In the rows, 128 means zero.
One turn moves each row of this set onto another row. After a few examples, where does it send each row asked below?
gubom: [128 142 163 151 145 142 126 159 135 140 148 127 103  90]
Gar: [108 134 153 122 135 128 119 145 142 144 171 119 117  97]
pufeg: [129 133 132 129 138 169 122 157 150 124 159  97 100 116]
Gasu: [128 158 147 117 134 146 126 144 145 157 139 146 105 127]
zir: [135 128 134 115 127 173  86 175 127 136 148 144  86 117]
mal: [123 122 143 111 131 150  92 180 145 112 133 121 111 101]
nevur: [135 124 170  98 141 170 114 148 126 145 135 158 117 109]
mosas: [117 137 124 108 135 179 133 147 138 132 161 133 116  90]
Tosi: [159 138 136 117 130 146 102 142 132 152 150 145 137 102]
tem: [124 126 131 134 115 161 139 137 127 133 130 148  98 116]
rilu: [101 132 139 105 128 145  89 143 119 127 154 147 108 120]
vos: [133 129 155 148 139 133 119 149 113 144 131 141 120  99]
Nis: [121 133 151  86 145 166 107 131 137 143 151 117  99 118]
dap: [126 111 137 104 145 149 113 149 123 117 122 149 120  99]
laked: [125 142 147 141 127 150  93 149 142 167 132 126 118 130]
nev: [117 123 148 104 145 165 111 119 135 126 170 135 102 102]
Lebi: [116 114 145 126 166 168 106 151 146 127 135 122 106  84]
tapog: [127 128 130 133 136 151 100 136 119 163 113 133 104  92]
Labo: [144 160 140 119 133 147 101 165 152 149 162 136 119  97]
sov: [149 147 143 138 118 163  92 144 136 124 141 131  83  96]
vozi: [135 147 136 136 153 156  94 144 137 164 150 141 126  90]
vebev: [150 140 136 134 116 157  93 135 119 128 130 147  94 103]
bupuv: [125 121 174 123 150 182  93 153 141 153 142 131 113  99]
dufes: [113 117 149 121 125 162  75 140 137 129 166 112 111 111]
kipo: [157 126 139 108 106 147 110 148 137 144 127 118 105  98]
Luman: [120 121 151 119 122 123 112 142 132 142 165 119 130 105]
vafe: [107 105 145 132 135 153 110 152 127 127 130 137 139  95]
tur: [144 119 131 106 138 178 107 149 118 138 146 155  88 111]
Kimo: [117 132 134 145 101 159 112 164 139 132 132 129  95 121]
dabez: [150 131 156 127 130 160 121 129 153 159 145 120 116 119]
Zike: [139 116 137 127 145 189  91 153 131 145 152 133  87 104]
satu: [124 120 125 122 113 180 103 154 135 136 157 110 132  98]
vadov: [122 123 151  98 136 165  84 137 132 148 146 107 110 123]
Kozen: [111 133 119 131 158 162 129 137 121 136 140 133 106 117]
nim: [107 139 144  91 142 157  90 140 124 149 139 127 103 127]
pumib: [123 111 152 116 122 151 123 165 147 112 147 127 130  94]
gefi: [105 127 147 128 138 126 112 136 125 151 160 128 126 102]
Fitu: [101 138 114 120 124 167 106 160 119 139 144 141 128 106]
Filot: [131 122 119 124 119 151 107 158 117 126 136 119 122 135]
dogaf: [122 137 170 106 128 165  89 179 136 143 137 144 111 115]
zaveg: [140 145 139 142 135 166  99 129 127 132 136 145  85  92]
Ved: [ 95 129 148 129 148 155 122 166 146 123 144 136 118  88]
Reb: [126 153 139 119 133 153 114 157 150 150 134 123  80  84]
nezu: [148 131 163 139 120 132 119 165 129 132 145 123 116 101]
medob: [122 119 140 154 123 176 125 137 144 139 141 120  92 104]

laked moves to Gasu
Ved moves to pumib
tapog moves to Reb
Now find these:
satu moves to Fitu
zir moves to tur
Labo moves to Tosi
dogaf moves to nevur
Kozen moves to pufeg
gubom moves to nezu
medob moves to Kimo
mal moves to dap
dufes moves to rilu
zaveg moves to sov
Nis moves to vadov
Gar moves to Luman

